[[119 115 120 128 127]
 [130 128 113 122 133]
 [133 130 124 122 119]
 [131 128 127 123 116]
 [132 127 154 124 119]]
->
[[119 115]
 [130 128]]

[[143 141 138]
 [125 135 140]
 [139 145 117]
 [130 142 102]
 [135 143 121]]
->
[[143 141]
 [125 135]]

[[140 116 142 118]
 [135 122 126 102]
 [150 152 139 135]
 [141 144 130 124]
 [130 132 124 124]]
->
[[140 116]
 [135 122]]

[[150 130 134]
 [121 125 112]]
->
[[150 130]
 [121 125]]

[[135 152 122 130]
 [151 127 136 122]
 [145 130 129 127]
 [135 115 141 127]
 [135 125 136 128]]
->
[[135 152]
 [151 127]]

[[124 101]
 [142 120]
 [120 100]]
->
[[124 101]
 [142 120]]

[[129 157 155 135]
 [115 119 138 133]
 [131 141 138 115]
 [120 111 132 136]
 [120 112 125 140]]
->
[[129 157]
 [115 119]]
---
[[136 132 120 120 132]
 [134 134 140 138 103]]
->
[136 134]

[[101 123]
 [126 115]
 [139 129]]
->
[101 115]

[[119 138 102 111 114]
 [131 127 135 114 116]]
->
[119 127]

[[113 150 125 135 136]
 [136 111 136 128 127]]
->
[113 111]

[[143 137 109 130 148]
 [106 121 134 114 134]
 [121 132 123 151 137]
 [139 108 119 114 129]
 [125 140 124 129 146]]
->
[143 121 123 114 146]

[[135 129 120]
 [101 128 119]
 [106 125 122]
 [132 128 144]
 [138 130 121]]
->
[135 128 122]

[[136 139 139  99]
 [113  98 112 151]]
->
[136  98]
---
[[136 127 116 127 118 125 135 130 133 131 124 115]
 [135 117 114 129 113 120 141 129 146 131 125 107]]
->
[[124 115 136 127 116 127 118 125 135 130 133 131]
 [125 107 135 117 114 129 113 120 141 129 146 131]]

[[126 132 132 144 124 130 130]
 [129 140 145 142 126 128 128]
 [127 142 140 143 129 131 129]
 [130 114 138 144 130 128 115]
 [128 115 132 144 129 130 129]
 [128 133 138 144 109 133 133]
 [130 117 139 144 133 129 100]]
->
[[130 130 126 132 132 144 124]
 [128 128 129 140 145 142 126]
 [131 129 127 142 140 143 129]
 [128 115 130 114 138 144 130]
 [130 129 128 115 132 144 129]
 [133 133 128 133 138 144 109]
 [129 100 130 117 139 144 133]]

[[135 136 131 128 131 138 121 128 120]
 [129 116 131 136 128 114 143 136 123]
 [142 154 122 113 132 130 126 138 134]]
->
[[128 120 135 136 131 128 131 138 121]
 [136 123 129 116 131 136 128 114 143]
 [138 134 142 154 122 113 132 130 126]]

[[129 127 125 127 127 128 123 124 129 120 129]
 [135 114 139 135 127 131 127 118 123 132 124]
 [121 105 131 113 130 126 130 110 121 133 136]
 [132 130 128 131 128 128 130 127 129 129 129]
 [130 153 119 142 126 130 123 141 139 123 123]
 [123 124 127 125 129 127 127 122 128 130 130]]
->
[[120 129 129 127 125 127 127 128 123 124 129]
 [132 124 135 114 139 135 127 131 127 118 123]
 [133 136 121 105 131 113 130 126 130 110 121]
 [129 129 132 130 128 131 128 128 130 127 129]
 [123 123 130 153 119 142 126 130 123 141 139]
 [130 130 123 124 127 125 129 127 127 122 128]]

[[124 132 128 129 124 116 126 132]
 [120 130 132 129 139 121 120 124]
 [138 111 122 116 131 120 123 137]
 [126 116 149 119 146 119 130 110]]
->
[[126 132 124 132 128 129 124 116]
 [120 124 120 130 132 129 139 121]
 [123 137 138 111 122 116 131 120]
 [130 110 126 116 149 119 146 119]]

[[112 131 131 128 155]
 [134 130 146 126 126]
 [119 138 121 142 144]
 [140 115 146 111 124]
 [132 112 117 146 122]
 [139 117 149 126 123]]
->
[[128 155 112 131 131]
 [126 126 134 130 146]
 [142 144 119 138 121]
 [111 124 140 115 146]
 [146 122 132 112 117]
 [126 123 139 117 149]]
---
[[109 132 111 116 134 125 110 130 127 143 119]
 [123 118 137 126 135 134 132 134 121 138 141]
 [122 120 139 126 134 134 130 132 126 146 128]
 [134 137 142 118 130 118 110 116 119 150 148]
 [111 137 125 126 131 115 105 115 124 150 146]]
->
[[111 134 122 123 109]
 [137 137 120 118 132]
 [125 142 139 137 111]
 [126 118 126 126 116]
 [131 130 134 135 134]
 [115 118 134 134 125]
 [105 110 130 132 110]
 [115 116 132 134 130]
 [124 119 126 121 127]
 [150 150 146 138 143]
 [146 148 128 141 119]]

[[128 130 111 133 137 128 120 136 121 128]
 [116 128 123 126 118 142 120 123 118 128]
 [112 130 128 142 133 128 120 127 139 128]
 [114 124 128 128 128 137 120 123 122 139]
 [124 136 123 128 132 127 130 134 123 127]
 [123 130 140 124 137 116 105 125 121 128]
 [121 130 108 132 138 128 120 136 128 128]]
->
[[121 123 124 114 112 116 128]
 [130 130 136 124 130 128 130]
 [108 140 123 128 128 123 111]
 [132 124 128 128 142 126 133]
 [138 137 132 128 133 118 137]
 [128 116 127 137 128 142 128]
 [120 105 130 120 120 120 120]
 [136 125 134 123 127 123 136]
 [128 121 123 122 139 118 121]
 [128 128 127 139 128 128 128]]

[[143 110 151 127 133 130]
 [130 125 142 144 143 146]
 [148 116 130 131 105 140]
 [129 113 111 137 111 120]
 [113 126 134 120 143 123]
 [136 132 133 136 112 138]
 [135 115 108 145 144 126]
 [145 138 122 138 129 123]
 [141 124 111 123 124 149]
 [135 118 115 126 141 145]
 [147 125 124 144 120 109]
 [128 150 105 139 118 124]]
->
[[128 147 135 141 145 135 136 113 129 148 130 143]
 [150 125 118 124 138 115 132 126 113 116 125 110]
 [105 124 115 111 122 108 133 134 111 130 142 151]
 [139 144 126 123 138 145 136 120 137 131 144 127]
 [118 120 141 124 129 144 112 143 111 105 143 133]
 [124 109 145 149 123 126 138 123 120 140 146 130]]

[[124 120 126 121]
 [109 123 132 115]
 [126 121 114 125]
 [126 130 134 125]
 [131 127 109 140]
 [119 137 150 124]
 [129 129 144 122]
 [118 118 131 113]
 [124 125 131 120]]
->
[[124 118 129 119 131 126 126 109 124]
 [125 118 129 137 127 130 121 123 120]
 [131 131 144 150 109 134 114 132 126]
 [120 113 122 124 140 125 125 115 121]]

[[134 131 127 123 131 133 125]
 [137 137 129 118 129 130 129]
 [146 128 121 117 143 150 107]
 [146 128 121 117 143 150 107]
 [142 130 124 118 138 143 114]
 [144 132 124 115 138 143 116]
 [134 132 128 121 130 131 127]
 [135 133 128 121 131 132 126]
 [134 132 128 122 130 131 126]]
->
[[134 135 134 144 142 146 146 137 134]
 [132 133 132 132 130 128 128 137 131]
 [128 128 128 124 124 121 121 129 127]
 [122 121 121 115 118 117 117 118 123]
 [130 131 130 138 138 143 143 129 131]
 [131 132 131 143 143 150 150 130 133]
 [126 126 127 116 114 107 107 129 125]]

[[152 100 137 104]
 [148 135 156 148]
 [137 133 140 130]
 [121 101 131 144]]
->
[[121 137 148 152]
 [101 133 135 100]
 [131 140 156 137]
 [144 130 148 104]]

[[129 121 136 122 130 136 111 146 122]
 [129 120 135 126 123 140 116 125 148]
 [129 122 135 120 136 124 121 146 105]
 [129 119 121 130 136 131 122 120 130]
 [129 122 135 120 137 122 124 144 105]
 [129 118 127 136 128 120 130 140 124]
 [129 118 126 135 130 120 126 140 131]
 [129 118 130 134 122 124 140 127 111]
 [129 118 131 134 122 124 140 127 111]]
->
[[129 129 129 129 129 129 129 129 129]
 [118 118 118 118 122 119 122 120 121]
 [131 130 126 127 135 121 135 135 136]
 [134 134 135 136 120 130 120 126 122]
 [122 122 130 128 137 136 136 123 130]
 [124 124 120 120 122 131 124 140 136]
 [140 140 126 130 124 122 121 116 111]
 [127 127 140 140 144 120 146 125 146]
 [111 111 131 124 105 130 105 148 122]]

[[121 128 125 108 138 128 138 123 130 119 133 130 112]
 [134 128 130 122 127 134 117 120 127 129 128 126 131]
 [126 129 132 133 124 128 143 128 126 143 125 132 125]
 [129 128 132 125 127 127 118 131 134 132 128 130 147]
 [125 128 123 137 134 127 120 128 128 133 127 127 126]
 [133 130 107 136 125 132 109 132 126 129 129 134 132]
 [125 130 132 125 133 136 123 127 127 113 131 132 103]]
->
[[125 133 125 129 126 134 121]
 [130 130 128 128 129 128 128]
 [132 107 123 132 132 130 125]
 [125 136 137 125 133 122 108]
 [133 125 134 127 124 127 138]
 [136 132 127 127 128 134 128]
 [123 109 120 118 143 117 138]
 [127 132 128 131 128 120 123]
 [127 126 128 134 126 127 130]
 [113 129 133 132 143 129 119]
 [131 129 127 128 125 128 133]
 [132 134 127 130 132 126 130]
 [103 132 126 147 125 131 112]]

[[131 133 156 119 136 156]
 [116 129 133 130 154 133]
 [130 147 136 129 112 136]
 [154 104 136 147 124 136]
 [122 141 110 141 118 110]
 [125 124 104 137 119 104]
 [130 122 124 103 122 124]
 [119 132 138 129 147 138]
 [116 130 137 128 155 137]
 [134 119 121 100 114 121]
 [128 137 153 120 135 153]]
->
[[128 134 116 119 130 125 122 154 130 116 131]
 [137 119 130 132 122 124 141 104 147 129 133]
 [153 121 137 138 124 104 110 136 136 133 156]
 [120 100 128 129 103 137 141 147 129 130 119]
 [135 114 155 147 122 119 118 124 112 154 136]
 [153 121 137 138 124 104 110 136 136 133 156]]
